In the data rows, the value 128 means zero.
Some points, one per row:
[126 140  89 123 133  99 153 122  98 128  95 146 105]
[131 143 102 158  99 162  89 177 108 181 155 108 166]
[105 117  94 138 162 126 151 139 105 138 119 157 117]
[119  96 139 173 141 142 118 101 151 113 105 150 113]
[113 118 137 150 159 124 156 111 112 131 111 164 120]
[ 99 138 117  92 127 115 142 140 135 137 118 108 132]
[101 119  93 148  75 129  96 173 126 160 137  90 140]
[116 120 151 132 135 158 118 123 136 135 135  83 186]
[151 139 104 115 110  82 138 112  91 134 115 121  96]
[173 147 101 124 127 104 142 124 111 121 103 132 121]
[ 95 120 136 147 117 160  89 179 135 159 177  92 137]
[192 160 119 106 104 105 134 112 135  98 112 118 145]
[148 131  96  70 105  98 162 123 103 145 111 154 154]
[136 140 140  84 141 133 142 113 139 123 129 146 127]
[138 141 102 134 126 104 144 127 113 137 108 123 124]
[ 97 140 125 150 162 121 128 136 127 142 134 143 112]
[125 121 139 120 159 140 135 103 176  98 141 100 127]
[116 123  93 136 149 100 157 121  92 138 117 150 103]
[ 89 146 119 159 156 137 131 137 113 130 151 131 126]
Then 16 other points, each followed by its number:
[103 139 111 140 161  99 148 132 101 136 116 155 105] 0
[126 152 125 117 131 154 119 127 127 155 161 117 123] 1
[131 101 149 150 149 149 144 103 159  98  95 141 105] 2
[ 91 130 118 123 158 105 160 110 122 100 135 147 108] 3
[104 132 122 110 156 133 156 130 126 138 135 148 150] 4
[130 129 141 127 125 134 116 121 118 131 173 101 147] 5
[119 131 130 112 122 162 123 160 129 136 149  81 198] 6
[115 143 132 149 113 165  85 163 116 157 175 110 133] 7
[ 85 138 109 152 160 104 150 122  98 137 121 154  96] 8
[138  84 171 169 138 152 131 115 135 102 102 155 111] 9
[133 140 139 119 138 123 150 110 140 109 155 100 103] 10
[136 121 136 105 126 143 113 141 165 125 163  95 175] 11
[153  79 140 112  53  89 122 139  69 135  86 154 126] 12
[122  99 123 120 144 150 148 123 128 137 119 171 151] 13
[134 105 147 133 152 115 154  88  98  87  87 172  70] 14
[140 138 138 131 100 131  92 114 186 117 137 134 130] 15
Which two of these numbered points are nearest to each point below, ignoring the 2 directions in which the first points spread most? Their numbers follow each, nearest first.
[120 146 139 116 144 155 118 148 122 148 144  75 193] > 6 4
[135 122 161 101 110 122 121 129 184 111 144  76 155] > 11 10
[164 164 154 107 131 122 123 105 145 105 163 102 117] > 10 5
[ 82 122 150 108 144 109 107 117 170 114 116  93  93] > 10 3
[172  97 152 117  61  87 110 140  69 132  95 148 120] > 12 14
[154 133  94 128 110 116 152 119 123 140  97 131 122] > 2 7
[127 138 156 121 151 147 102 128 143 125 163 106 129] > 5 10
[140 107 159 124 149 129 150  76 112  80  83 159  58] > 14 2
Now 16 new points, numbered from 0 again:
[151 127  80 107 134  87 148 128 112 133 101 147  94] 0
[ 97  94 120 151 158 142 143 139 130 143 130 158 155] 1
[145 116 103 139  73 156  76 172 105 169 125 123 162] 2
[160 157 144 126 141 131 115 110 134 124 145  97 138] 3
[114 118 118 101 138 127 143 142 127 131 113 170 166] 4
[ 90 146 174 143 146 129 124 133 140 134 162 101 143] 5
[ 99 149 163 143 141 171  96 155 151 162 192 105 126] 6
[111 111 159 103  98 112 119 118 169 103 144  88 125] 7
[125  96 145 173 142 153 124 119 148 122 102 158 116] 8
[104 115 120 125 147 148 155 129 144 142 126 158 154] 9
[ 81 117 135 146 107 151  95 183 127 140 126  80 126] 10
[117  93 155 166 106 117 120 111 126 125 112 115 120] 11
[144 134 105  97 126 105 160 141 112 135 107 139 148] 12
[ 95 156 162 144 131 155  85 161 136 145 184 104 125] 13
[155 144 112 114 118 138 127 123 128 125 135  99 124] 14
[135  79 139 152 110 130 121 111 117 113 115 150 120] 15
The same question for these:
[122 102 146 171 145 151 126 104 143 117 102 159 120] > 8 2
[118 142 111 144  96 164  96 155 119 160 172 107 149] > 14 0
[114 112 156 127 145 131 140  98 173  69 121 136  89] > 7 14
[137 104 138 144 123 141 142 107 123 125  87 158 117] > 8 2
[118 153 136  96 145 153 113 126 145 143 146 115 128] > 6 14
[197 181 168 112 126 129 108 123 162  77 164 107 159] > 3 14
[121  91 128 154 137 131 134 113 128 112  85 169 121] > 8 2
[105  96 143 149 110 126 105 128 166 114 125 165 133] > 8 15
